One turn or mirror swaps these rows in pairs. Which row does each one swap with?
The rows were stretched afterwards, more along some directions than others.
suref: [  1  -4  20   7   0 -26   5 -16   1 -27  10   3  11  21  -2   8  -5  -3]
Nof: [ 10 -10   5  -7  11  -9 -17   5   2  -2   6   5  11  18  13   7   5  -1]
kosi: [  3  -1  -1  18   3  13 -11  11  16 -28  10 -21   1  24 -27  -7   4  -3]
keze: [  1  -8  10  10   2 -10 -16  14  10  -9   9 -10   9  33 -23   1  -5  -9]
Zitu: [-28 -20   8 -16  -3 -28  -8   4  14  -6 -10 -10   8  15  -6  13   9  -6]
zusuf: [ -6   3   9  14   1 -10 -14   7   7  -6   9  -2   9  32 -23  -9 -10 -10]
Kive: [  9  -8  19   1   5   4 -11  -3   5   6  -7 -11 -10  35 -31   8  -3 -22]
podek: [  3 -23   9 -10  11 -14  -5   4  -9  -2 -22 -37   7  24  -9  11  -7 -12]
gumem: [ 19 -17   5 -14  15 -19 -15   1 -10   2  -6 -27   5  37   0   4  -7  -6]
seva: [  5 -22   8 -20   6 -26 -10  10  -9  -5 -22 -34  20  29  -1  11  -2  -5]
vid: [ 22  -5  20   8   5 -13  -4  -8   5 -42   2 -10   8  17  -4  16  11   1]
vapad: [-12 -13  12 -10   3 -28 -16  13   2   0  -7   2   6  24   1   3  -6  -8]
pok: [ 14   7   0   1  16 -18  -6   7  -6  12  12   1   4  24   4   6 -10 -12]
Nudog: [ 20 -14  23  -5   9 -28  -3  -6   9 -33 -11 -13   8  21   0  26   8  -7]
gope: [  3  -7   7  -8   6 -30  -8   5  -6   1   8  -9  -1  35   6  13   1   1]
Res: [ 21  11  24  11   5 -21   8 -16   6 -23  10  -2   8  10  -5  13   1  -9]
Zil: [ -7  -9   5   8   5   0 -26  10   7  -2   9  -8   3  35 -19  -4  -5  -5]
gol: [  1 -25  16 -19   2 -22 -13   8  -1   3 -17  -7  17  26   0   7  -3 -13]
bil: [  2  -6  19   0   8 -25 -11  -7  -5   6  -5  -2   6  33   0   3  -1 -10]
mol: [ -1  -3  12   9  -3 -12 -10  15  15 -12   5  -7   5  37 -33   0  -5 -17]
Vanez: [ 21 -13  18  -8  10 -18 -12  17  -7   1 -18 -30   6  41 -13  16  -7 -21]
fike: [ -7 -11  13  13   8  -6 -16  13  13 -14   4 -10   2  27 -22  -1   3  -7]
Padus: [ -4 -29   6 -18  11 -19 -28  21   9   0  -9 -20   1  27   3   8   3  -9]
Feg: [  5  -2  17  -6  14 -11  -9 -13  -7  -5   3   4   0  14   2  12   0  -1]
Kulo: [  1  -3  16  21   2 -16  -9  -6  19 -11  10 -17   0  37 -18   1  -4  -8]
mev: [ 21   0   6   2  16 -22  -7   7  -1  -8  12   2   7  33   5  12  -1  -9]
Fum: [ -3 -11  13  11   6  -8 -10  13  12 -10   7  -8  -1  32 -22  -2  -3  -8]
zut: [ 16   4  11  14  18  -4 -10   2   7   5  10   2  -1  24 -10   0  -4 -18]
livi: [ 20   4   9   1  15 -13  -3   3  -1  11  -1 -10   0  26 -10  11  -3 -15]
Gisa: [  8 -21   2 -17   9 -23 -18  -4  -1 -14  -4  -6  14  20  21   2   1   8]
visov: [  4 -21   4 -16  15  -5 -15   1 -16   9 -19 -39   9  31 -10   9 -10  -5]
rila: [ 17   6   5   1  18  -7 -15  18   1  11   9  -6   3  34  -4   4  -5 -18]
Badi: [  2 -26   3 -22  12  -7 -19   6 -12   7 -19 -39   8  28  -4  11   0  -1]
gidu: [ -9 -16   1 -13   0  -1 -14  -6  -2  -4 -16 -16  10  15  -3  -6   5   6]
Gif: [ -4  -6   6 -11  -2 -27 -12  10  13 -27   6   1  17  18   8  -2   6   0]
Zad: [ 19  -5  18   1   6 -23   3 -23   0 -26  -7  -7  11   8   1  20   4  -1]
lavep: [ 11 -22  11 -17  11  -5 -15   0  -9   3 -24 -30  11  31  -5   5 -11  -9]
Satu: [ 10 -23   8 -22  11  -7 -25  10  -8   3 -25 -29  16  34  -4   7  -4 -10]
Feni: [-10 -20  11 -16   7 -22 -16  -7 -13   9 -11   7   7  16  -1   4  -5 -11]
kolo: [  6  -3  11 -13   8 -30  -1  11  -5  13  10   0  10  33  -1   5  -8 -17]
nur: [ 10   7   8   5  16 -23  -3   5   4   5  12   6   1  20  -4   9  -6 -15]
Bemak: [ -4   0  19   6   9 -19  -9 -16   5  13   2  -3  -4  28  -8   1  -5  -6]
Guk: [  1 -28   6  -4  12  -9  -8  15   8 -21  -4 -19  -4  16   0  12   4  -9]
motak: [-11   0  14   8   2  -9  -3 -10  13   0   0  -3  -9  24 -18   0   2 -14]
Rifid: [ 17  -1  13  10   6 -15   0 -11   7 -37   3  -4   7   7   0  13   2   0]
nuge: [ -6 -22   8   3  10  10 -27 -16   4   3 -13 -23  -9  33 -19   0   5  -1]
vedez: [ 19  -3  15   8   9 -14   4 -20  -1 -31   0 -12   6   5   0  15   5   4]
suf: [  8 -22  13 -15   2 -34  -7   8   4 -23  -7   1   8  17  12  11   6 -10]
veded: [ 17   8   7   2  13 -19  -9   9   3   8   9   2   5  31  -4   9  -8 -16]
ger: [-19 -14  12  -3   7 -11  -7   0   2  -5  -1  -3  -2  21 -15   0  -5  -7]
bup: [  3   4  -4   1   0   3 -12 -14  -2  -6  14  -7   6  15   4 -10  -4   7]
Teb: [ 17   5  17   6   0 -20   7 -22   3 -32   4  -7   8   8  -5  17   5   4]

Res pairs with mev
Kulo pairs with gumem
Guk pairs with Kive
kosi pairs with Vanez
Feg pairs with Nof
Gisa pairs with Bemak

